In the rows, 128 means zero.
Named moves come first, each a turn or a mirror and shown by rows before and after it. Which of them, in which order, take the first row of each pair that follows to the second? Write the first one first, as in the answered first pair.
Vimem:
[119 103 148 129 133 151 117 111 142  90 118 159 141 118 153 145 124] |-> [113 104 163 129 155 154 124 124 141 108 134 156 144 132 157 147 145]
[150 117 155 126 125 125 163  98 110 145 158 114 164 147 125 114 108] |-> [160 121 148 125 111 119 158  91 121 132 151 117 163 135 127 115  97]
[138  99 113 119 105 118 123 119 123 109 116 117 115 112 131 124  88] |-> [121 103 145 119 154 133 149 152 114 155 146 105 116 145 129 116 133]
[127 129 140 131 117 114 127 107 175  97  73 137 126  56 133 129 109] |-> [103 132 181 137 174 144 152 151 167 158 117 129 126  98 132 121 175]
Ferul:
[132 123 113 133 132 135 124 119 152 122 127 127 125 131 110 138 134] |-> [131 122 116 138 133 136 130 120 157 123 124 126 128 131 112 142 134]
[138 120 166 134 135 102 118 112 170 112  87 126 114  60 149 148 129] |-> [120 125 187 136 169 108 129 130 177 131 102 128 120  76 147 149 160]
[140 117 140 120 101 119 135 124 168  87 100 135 150 129 114 116 100] |-> [128 123 161 122 142 136 149 148 176 107 122 141 159 150 113 113 133]
dopur:
[116 134  96 114 112 149 125 114  97 116 137 118 158 177 135 132 122] |-> [120 139 108 118 108 138 115 113 133  78  96 137 163 139 127 136 107]
[148 103 111 135  41  99 117  54 134 108  86 121 102  78 135 139  83] |-> [144  97  94 135  45 118 131  63  75 163 151  94  97 141 151 127  98]
[148 140 126 112 145 152 128 121 142 175 109 115  91 129 144 147 130] |-> [155 146 136 113 147 156 123 123 161 161  95 123  89 116 139 150 123]
[145 137  82 133 133 104 118 116 125 106 121 117 104 103 171 139  95] |-> [141 138  79 131 134 104 122 115 105 127 138 107 105 120 177 140  98]
rez:
[128 140 142 131 148 131 125 146 159  96 100 152 142 112 115 131 137] |-> [140 135  99 128 112 126 120 119 129  86 106 143 144 122 120 133  99]
[122 108 141 135 122 111  99 115  89 108 126 123 100  85 118 107 101] |-> [113 108 122 134 129 129 107 121  61 131 169 121 116 138 121 102 106]
[128 153  98 127  98 139 117 128 122 169 191 114 152 147 126 129 143] |-> [106 157 162 138 140 137 121 150 165 168 156 124 144 101 122 128 177]
[133 135 103 116 105 146 106 132 137 124 132 139 157 157 129 130 106] |-> [118 137 138 123 135 153 113 151 153 132 132 145 154 158 125 131 131]
Now pairs of rows:
Each pair is 2 to 3 moves apart.
[137 136 139  96 125 133 127 123 115 133  87 117 107  80 142  89 135] |-> [116 147 144  97 160 157 142 150 115 152 117 131 129 126 135  88 162]
rez, dopur, Ferul
[ 79 148  97 118 157 150 134 158 130 151 156 135 154 177 134 117 176] |-> [103 133 145 130 144 109 126 137 158 135  81 120  96  62 148 118 174]
rez, dopur, rez
[102 154 128 138 158 152 133 161 190  85 125 188 216 165 102 138 143] |-> [123 140  59 127 116 155 134 127  96 135 190 142 187 228 129 129 114]
Ferul, dopur
[113 127 119 137 117 137 122 151 178  93 123 176 163 143 114 133 139] |-> [106 122 141 138 142 149 149 166 142 161 154 145 138 166 126 124 182]
dopur, rez, dopur
[129 117 140 148 156 157 132 159 164 115  63 130 149  79 116 124 149] |-> [137 121  80 141 126 164 117 142 147  88  79 141 179 118 115 124 109]
rez, rez, dopur
[121 122 117 138 130 124 146 103 125 126 119 136  92  65 132 148 110] |-> [103 133 134 144 162 133 153 130 153 118 124 159 116  75 120 158 125]
rez, rez, dopur
[103 145 194 107 155 154 115 185 156 172 114 149 129  91 116 146 159] |-> [107 149 189 110 146 151 101 181 170 144  97 156 138  80 110 145 145]
Vimem, Ferul
[134 128 111 131  99 104  99  99 149  68  92 134 136  87 111 128  81] |-> [ 96 133 191 133 182 132 133 155 172 127 107 136 141 108 101 126 161]
Vimem, dopur
[164 117 151 115  93  92 113  70 142 120  81 109 100  64 133 111 112] |-> [140 131  85 104 106 139 120 103 100 134 171 124 173 206 119 118 107]
rez, dopur, rez
[131 119 140 105 129 109 129 146  90 156 131 100 111 145 137 113 149] |-> [122 127 125 103 137 123 128 154  93 144 144 117 139 172 124 118 143]
dopur, rez, rez
[116 115 165 129 158 142 134 139 137 160 128 119 106 114 134 122 163] |-> [142 114  92 121  91 139 112  97 108 119 135 121 121 136 133 123  94]
dopur, Vimem, rez
[152 101  94 165  85 136 153 136 129 133 134  83  88 126 121  88  91] |-> [136 109 130 172 117 141 150 157 191 102  95 114 107  95 102  92 104]
rez, dopur
[118 144  67 122 121 146 123 147 106 136 168 131 162 194 119 125 127] |-> [130 145  56 124  93 131 102 136 132  90 135 147 163 155 116 129  98]
rez, Vimem, rez
[109 126 171 130 160 125 150 144 123 158 120 119 106 129 133 119 173] |-> [130 124 151 128 127 106 127 117 151 103  80 136 112  84 129 124 124]
dopur, Vimem
